In the rows, zero is written as 128.
The rows below fall into families. The same turns and mirrors carry the whole set onto itself and the rows of a family onto each other. For each named row, which other rows are in its family? Write them in the order they are listed.
These 32 rows form 4 families of 8 rows each.
K429: [105 142  88 109 168 118 130 165 132 121 145 111 126 112 137 105 152 130
 137 123 145 144 132  98 119 147 134 126 166 130 128 154]
K653: [112 128  94 109 156 124 154 171 127 121 146 117  99 111 128 117 159 124
 129 124 141 159 127 110 126 150 126 125 168 136 129 163]
K239: [125 111 101 117 147 111 120 164 144 119 143  98 139 116 149 110 137 148
 113 114 116 126 121 110 122 137 129 114 154 111 143 175]
K877: [ 96 121 136 135  99 125 141 134 119 135 128 159 124 142 109 135 100 109
 108 102 124 146 132 148 103 147 134  89 137 154 102 127]
K554: [123 139 108 103 101  95 144 176 131 109 128 146  92 112 135 130 138 158
 125 141 141 130 130  83 139 157 159 106 130 123 122 183]
K498: [ 87 139 123 116 114 126 103 134 129 133 120 142 144 143 121 136  90 122
 114  92 126 139 137 120  98 121 155  76 143 147  97 128]
K588: [119 139  90 105 114  92 136 193 141 114 127 134 103 102 126 138 130 144
 131 143 122 129 139  99 120 164 155 149 131 138 124 169]
K172: [ 96 134 117 125 108 120 135 125 124 117 139 146 109 120 119 142 119 117
 100  93 172 105 134 119  85 101 159 101 134  90 120 107]
K595: [114 128 128 122  85 122 128 139 129 129 143 159 116 131  95 151 110 119
 115  69 129 117 147 140 101 138 120  86 140 138 115 128]
K305: [ 87 111 114 120 112 114 135 111 117 126 115 126 113 115 116 148 107 133
  81  95 169 110 127 122  96 125 126 127 114 111 136 128]
K352: [ 81 109 133 114  99 116 128 128 109 142 114 129 115 134 126 144 112 117
  78 122 149 116 140  89 100 120 137 111 133 100 154 134]
K652: [106 133  80 129 146 109 116 176 125 125 134 105 128 126 124 106 150 142
 140 131 124 142 131  94 119 161 122 123 159 123 130 150]
K150: [120 110 116 130 158 123 136 151 124 108 145 105 100 122 124 118 148 136
 115 130 124 136 109 132 110 143 120 114 150 112 136 191]
K418: [113 134 143 130 108 125 127 140 139 133 136 164 113 131 112 137 100 103
 109  82 145 117 144 152  94 130 129  80 132 144 113 141]
K233: [ 97 125 132 135 104 100 125 126 118 117 137 145 110 113  90 154 109 137
 102  96 164 114 130 117  86 101 143 103 130  97 115 120]
K284: [103 123 129 125  90 115 153 140 126 128 145 156 109 128 127 145 121 104
  92 107 157 113 137 114  99 107 155 103 137  91 132 109]
K569: [115 151  85 102 127 101 139 187 140 122 115 133  87 112 145 125 128 135
 123 140 137 120 151  90 123 160 156 124 128 137 124 180]
K975: [117 149  91 102 150 115 124 154 133 122 140 121 132 114 131 109 132 146
 136 108 116 146 120  90 140 155 143 106 177 119 110 153]
K242: [104 125 148 132  86 103 134 144 125 121 131 139 122 123 110 149 118 109
  93 107 141 104 141 104 117 118 144  97 131  95 137 103]
K241: [100 153 144 116 108 115 102 133 126 130 145 157 134 153  99 151  98 110
 126  95 127 116 148 117  90 119 135  86 143 123 117 138]
K448: [ 95 118 147 103  94 137 131 129 129 140 140 157 119 127 111 143 107 106
 106  91 131 116 150 131  89 165 124 121 143 152 142 144]
K758: [ 86 124 141 128  70 117 143 148 123 121 134 144 113 129 133 152 117 123
 104 119 154 137 131  89  95 128 172  97 130 108 131 112]
K790: [119 150  97 108 134 120 121 150 135  96 138 125  95 122 133 116 131 142
 132 126 116  86 137 119  90 173 164 138 131 105 130 180]
K695: [103 155  98 113 135 116 115 174 122  95 115 115  79 108 109 128 146 139
 141 142 132 115 138 103 106 169 158 128 131 133 118 168]
K494: [ 85 140 126 135  99 117 137 124 126 100 134 137 116 115 121 149 110 134
 113  99 177 125 119 120  84 134 163 111 111 114 115 105]
K761: [115 162 105 117 133  97 130 151 128  88 123 134  99 110 124 114 138 159
 138 135 157 107 122 104 126 172 154 114 114 121 113 171]
K420: [110 157  85 116 144 107 135 169 129 110 112 132  73 111 129 117 134 138
 130 140 151 114 144 108 109 168 149 128 122 136 115 182]
K610: [114 134  89 117 152 117 139 171 127 111 135 102 100 120 115 141 146 130
 133 129 126 164 112 116 130 147 115 126 144 134 126 165]
K904: [ 84 135 137  88 115 139  99 122 132 133 136 141 127 128 112 152  97 124
 114  82 138 119 149 111  75 133 141 108 147 145 132 156]
K512: [122 138 107 117 150 122 155 148 118 118 147 134  98 117 110 115 140 133
 132 123 121 159 109 118 139 166 126 115 171 125 109 165]
K31: [104 139 141 122 108 121 105 147 141 143 136 163 128 140 122 134  94 108
 111  90 140 115 154 125  88 115 142  71 145 136 115 144]
K41: [131 130  96  92 109 119 141 171 139 110 141 134  81 117 138 144 128 143
 118 124 105 116 137 110 103 154 164 133 139 113 132 196]

Which other rows belong to the same family as K305? K239, K352, K150, K448, K790, K904, K41
Which other rows belong to the same family as K758? K877, K554, K498, K975, K494, K761, K512
Which other rows belong to the same family as K569? K429, K653, K172, K418, K284, K420, K31

The rows below fall into families. The same turns and mirrors carry the whole set onto itself and the rows of a family onto each other. For each named row, which other rows are in its family? Write them in the order they are listed.
These 32 rows form 4 families of 8 rows each.
K519: [ 87 113 122 148 110 153 144 130 125 122 137]
K959: [157 126 119 117 129 132 101 123 127 106 155]
K342: [152 120 112 127 149 149 130 164 125 137 102]
K622: [121 114 139 127 143 140 154 148 107 136 110]
K174: [105 122 148 132 139 162 146 135 121 148 109]
K597: [119 119 116 131 117 142 148 108 106 104 117]
K43: [145 128 123 130  81 134 144 113 131 142 150]
K641: [126 124  98 135 137 165 124 130 123 109 102]
K353: [129 119 110 132  80 124 138 124 137 131 157]
K712: [150 135 117 110  99 133 131  95 133 134 128]
K661: [152 132 137 109 149 145  95 134 141 129 142]
K651: [150 118 125 113 116 114 138 152 141 159 139]
K444: [151 120  96 151  90 147 137 137 128 123 145]
K568: [133 128 136 138 107 158 106 129 142 129 175]
K794: [144 122 149 136 125 144 114 158 138 145 169]
K865: [110 127 134 141 130 171 102 121 137 114 155]
K825: [105 114 106 122 131 141 134 121 119 103 117]
K728: [136 133 130 101 120 137 118 126 158 169 129]
K411: [119 127 145 124 156 166  99 137 136 124 139]
K544: [130 128 105 108 102 136 119  99 145 123 131]
K82: [134 114 124 139 135 138 116 141 111  93 156]
K905: [119 108 128 118 151 127 142 161 121 139 111]
K885: [133 110 142 140 143 142 120 165 118 120 155]
K675: [151 124 144 120 119 127 147 145 130 167 127]
K503: [144 135 146 109 128 142 134 123 143 169 116]
K672: [141 136  94 131 106 167 115 104 143 123 122]
K326: [175 123 105 129 113 134 130 154 135 146 129]
K886: [150 139 117 129 108 167 113 131 159 163 124]
K79: [ 96 119 140 127 137 157 133 149 141 156 117]
K245: [125 125 131 148 127 175 130 160 143 162 118]
K369: [103 120 128 145 100 156 152 110 117 120 131]
K994: [116 114 112 164 111 171 139 152 125 128 131]

Which other rows belong to the same family as K675? K622, K174, K597, K43, K712, K503, K369
Which other rows belong to the same family as K661? K959, K568, K794, K865, K411, K82, K885

The rows below fall into families. The same turns and mirrors carry the whole set onto itself and the rows of a family onto each other. For each named row, which other rows are in its family? Write them in the order they are listed.
These 30 rows form 5 families of 6 rows each.
K37: [114 129 124 131 145 139 164  42  61]
K657: [109 125 111 143 127 170 152  54  54]
K985: [ 82 152 122 151 121 147 131  77  82]
K340: [126  92 123 146 125 151 144  63 121]
K851: [134 102 128 139 135 132 172  57 117]
K976: [ 85 138 113 156 126 140 196  53  77]
K826: [121 106 131 145 143 136 185  51  72]
K60: [105 155 113 131 116 164 137  56  75]
K298: [ 99 116  99 156 124 160 164  67 132]
K460: [104 124 106 144 143 141 196  46  97]
K694: [107 112 100 143 141 151 183  52 124]
K296: [ 96 154 127 144 119 134 157  58  55]
K147: [136 134 133 153 111 129 155  68 125]
K33: [115 161 125 142 106 144 137  63 112]
K89: [143 102 130 166 122 136 168  63  98]
K943: [109 115 130 158  98 144 134  81 115]
K864: [118 121 118 141 114 140 144  72 136]
K957: [129  99 122 132 151 149 160  44  91]
K468: [ 86 134 132 147 135 157 156  61  56]
K988: [128  92 131 135 132 136 177  57 101]
K950: [132  96 122 159 132 154 166  56  64]
K394: [123 104 121 135 116 127 152  73 131]
K341: [106 102 139 138 141 147 180  51  66]
K902: [ 79 131 105 168 104 158 161  74 112]
K446: [ 91 145 117 147 104 149 126  81 110]
K543: [ 81 146 120 154 112 158 141  72  68]
K119: [ 94 147 133 155  93 134 139  81  86]
K350: [ 95 125 128 152 133 148 170  58  49]
K325: [ 76 140 110 169 109 149 174  69  87]
K379: [100 137 114 146 111 133 129  80 120]

Which other rows belong to the same family as K985? K468, K988, K394, K341, K379
Which other rows belong to the same family as K976? K298, K460, K694, K902, K325
Which other rows belong to the same family as K119? K37, K340, K296, K943, K957

The rows below fall into families. The same turns and mirrors carry the whole set onto itself and the rows of a family onto each other. For each named row, which other rows are in its family? Write them in the order they are listed.
These 16 rows form 4 families of 4 rows each.
K337: [169 129 112 146 111 143 111 125 139  93 124 138 122 102  94]
K285: [136 121 131 112  93 170 141 120 141 147 139 132 123 110  94]
K970: [118 134 126 170  95 112 136 146 108 172 131 121 116 118 122]
K570: [141 181 126 142  92  99 134 150 139 138 122 128 125 125 148]
K813: [160 135 121 142 114 139 107 135 157  87 124 132 120 111 102]
K69: [129 125 134 166 115 109 132 157 113 172 136 123 124 120 122]
K832: [139 131 132 114 111 170 135 113 149 141 142 137 121 105  92]
K848: [131 130 124 161 108 116 141 138 102 180 136 129 125 112 120]
K866: [140 181 130 146  98  97 121 153 127 127 111 141 126 121 138]
K225: [135 176 127 152 102 101 127 142 118 132 116 135 127 132 149]
K705: [126 124 141 116  99 166 128 117 156 148 136 123 120 107  96]
K982: [163 131 114 132 109 132 117 136 145  84 120 144 127 113  99]
K867: [156 132 112 133 113 133 117 129 158  93 126 142 120 102  87]
K32: [133 131 134 107  94 162 129 103 145 143 127 135 129 102  95]
K514: [148 179 115 146  96  93 133 137 125 130 116 140 129 119 142]
K599: [126 136 136 162 100 125 133 155 106 181 134 127 117 113 114]

Which other rows belong to the same family as K832? K970, K225, K867
Which other rows belong to the same family as K848? K813, K705, K514
Which other rows belong to the same family as K285? K866, K982, K599

